128 stands for zero in the data rows.
Some points:
[126 144 125 151 122 135 109 125 114 110 145 159 116 109 107 159]
[105 118 128 120 147 141 144 130 166 103  80 116 132 127 141 124]
[140 117 138 142 145 124 123 113 134 133 130 142 130 134 127 133]
[ 82 122 103 104 174 136 116 108 182  83  16 123 115 161 128 124]
[160 122 152 126  96 124 153 150  94 148 201 138 149 127 138 134]
[127 194 163 116  76 176 133 151  69 135 201 101  95 133 109 167]
[ 89 119 117 104 169 143 125 119 179  82  34 119 121 156 142 123]
[ 93 123 145 166 131 168 157 137 103 103 135 168 114 100 139 152]
[116 112 157 171 146 150 115 124 126 124 128 163 117 117 112 141]
[136 129  94 134 141 101 108 163 167 126 100 116  80 136  94  75]
[109 120 133 115 159 143 115 138 169  90  55 104 117 140 149 107]
[ 93 126 143 166 126 163 155 141 106 107 133 165 120 102 132 145]
[143 120 153 131 111 137 129 104  98 128 134 116 144 106 161 148]
[114 153 119 170 119 152  84 143 107  88 148 167 105  78 107 148]
[134 122 111 109 115 104  97 135 110 124 119 105  98 120 128 116]
[127 123 142 104 107 132 126 101  69 129 155 128 156 119 162 175]
[153 147  83 101 129 108 150 113 133 132 122 111 154 134 141 118]
[133 125 115 107 115 107 104 138 111 123 119 109 101 118 125 115]
[136 135 138 164 117 142 159 105 132 125 149 130 158 126 157 156]
[154 147  87  92 142 100 153 107 138 137 124 114 161 140 139 115]
[171 122 153  91 113 102 152 101 122 154  88  81 192 179 161 120]
[169 124 151 101 118 101 145 106 122 145  88  88 188 172 158 117]
[132 130 145 132 146 135 157 104 148 155 147 160 183 127 122 149]
[124 131  93 126 121  94  95 158 137 116 111 111  80 107 118 105]
[ 98 135 128 112 126 147 117 159 131 143 108 117  88 129 117  93]
[101 148 116 176 127 155  85 145 106  86 153 175  87  77  95 143]
[144 125 131 120 122 108 126 123 134 138 127  91 152 139 158 137]
[133 190 129 101 112 128 131 114  43 121 206  83 114 138 143 172]
[128 139 129 149 137 140 121 120 130 121 144 146 151 100 129 144]
[132 125 120 107 119 113 107 131 110 126 122 114 113 119 127 119]
[ 95 150 117 184 125 160  72 154 105  77 148 174  81  64  94 140]
[131 122 118 104 121 110 102 133 113 126 123 114 108 120 128 117]
[123 141  84 128 124  95 102 163 142 114 115 114  79 116 100 102]
[153 119 130 136 139 115 118 113 137 138 127 127 132 143 127 128]
[126 117 125 126 134 115 114 136 141 128 115 129 102 122 117 108]
[150 119 124 145 127 115 105 120 137 136 119 123 125 139 124 128]
[121 129  99 126 127 107 112 146 138 123 123 123  98 127 112 113]
[131 124 147 136 126 134 125 141 142 120 141 111 129 106 146 107]
[103 100 134 136 172 147 180 108 172 162 159 193 161 131  99 117]
[123 144 127 163 138 148 103 128 130 106 147 163 131  88 116 140]
[126 112 133 116 129 115 146 124 120 141 142 157 140 140 122 144]
[154 119 154 111 105 119 143 151  93 149 172 141 140 147 145 138]
[133 112 126 111 120 112 144 126 112 147 150 158 140 153 118 150]
[114 151 119 175 124 157  78 140 109  85 150 162 106  70 111 143]
[108 120 131 122 143 142 139 136 160 107  88 113 130 129 139 119]
[128 124 117 112 119 104 101 137 118 122 120 115  97 116 126 116]
[124 145 123 161 131 145 100 128 123 105 147 156 127  92 117 143]
[134 136 147 135 141 133 151 106 143 151 138 151 185 128 125 150]
[170 130 107  68 147  88 143  94 142 146 136 110 156 170 139 114]
[161  90 124 155 137 104 128 116 159 135 129 156 163 137 117 130]
[136 132 118 147 129 127 135 136 151 125 128 121 121 129 120 115]
[133 125 115 109 115 105 101 136 115 118 116 109  95 117 127 115]
[ 82 135 143 123 112 171 125 166 125 132 122 114  78 122 106 111]
[125 128 126 158 128 114 136 116 131 123 164 135 143  93 105 113]
[124 129 130 155 127 116 138 122 135 120 160 135 144  93 111 108]
[116 127 145 125 104 168 114 175 158 167  94 137 102 139  88  88]
[122 135 132 151 138 147 120 121 133 116 144 158 141  96 124 141]
[201 103 148  40 102  71 173  68 143 188  93  24 194 215 193 130]
There is one direction along which these points spread out most. How far along it is each point below, from 0 to 99? 50 is the average, and the first point above lies past it.
[ 93 126 141 163 124 163 154 143 103 107 137 163 119  98 135 146] 67
[169 125 152  99 119 104 144 105 117 150  88  86 191 177 159 119] 18
[132 125 113 110 113 109  98 137 113 122 121 106  99 110 131 118] 50
[103 133 130 115 124 144 118 153 132 141 109 115  96 130 123 101] 52
[ 99 131 114 173 138 151  83 166 108  84 125 150  67  96 114  88] 77
[126  93 151 107 179 121 215  82 190 206 162 161 206 157 123 136] 25
[117 118 130 117 131 125 132 137 130 132 147 132 128 145 124 117] 48
[131 127 117 150 129 124 137 142 155 134 126 124 125 136 116 113] 49
[135 129 118 144 133 126 140 139 154 132 127 124 125 141 118 117] 48
[140 132 119 141 127 127 138 134 145 131 126 115 126 137 124 118] 46
[187  99 144  55 115  77 175  87 148 190 106  45 184 209 177 123] 0
[135 123 149 114 145 126 171  95 153 169 138 146 193 140 127 148] 34
[ 70 204 163 101 103 196 147 162  43  98 201  82  50 106 134 173] 72
[ 93 127 143 166 126 166 157 144 101 109 136 165 118 101 133 148] 67
[134 130 117 145 127 125 135 140 152 130 129 122 119 140 121 115] 49
[133 128 116 110 113 110  97 134 110 129 124 106 106 124 128 118] 48
[104 121 120 115 153 140 122 130 163  98  54 107 117 153 144 115] 42
[159 116 133 131 101 112 132 116  83 173 196 162 141 151 124 158] 47
[104 130 129 113 123 146 117 157 138 150 101 118 100 135 114  96] 51
[117 126 110 107 120  90  84 146 116 111 105 112  72  86 121 110] 57
[139 134 120  96 131 141 131  95  67 145 145 123 197 170 147 148] 33
[142 124  96 141 132 126 100  70 116 170 127 163 128 181 118 177] 44
[146 131 145 165 118 145 158 101 136 123 146 123 160 120 161 153] 46
[109 124 129 127 145 144 140 130 166 100  81 110 127 126 138 115] 46
[162  99 122 153 140 100 132 108 153 129 132 155 161 137 123 128] 43
[127 120 132 120 125 120 146 135 124 136 141 145 139 137 122 131] 47
[128 118 134 122 128 121 144 132 123 134 137 139 138 129 125 126] 47
[147 121 130 141 133 117 121 116 134 133 127 128 128 135 131 132] 46
[104 121 136 126 126 148 130 154 146 128 104 125  97 117 122 105] 55
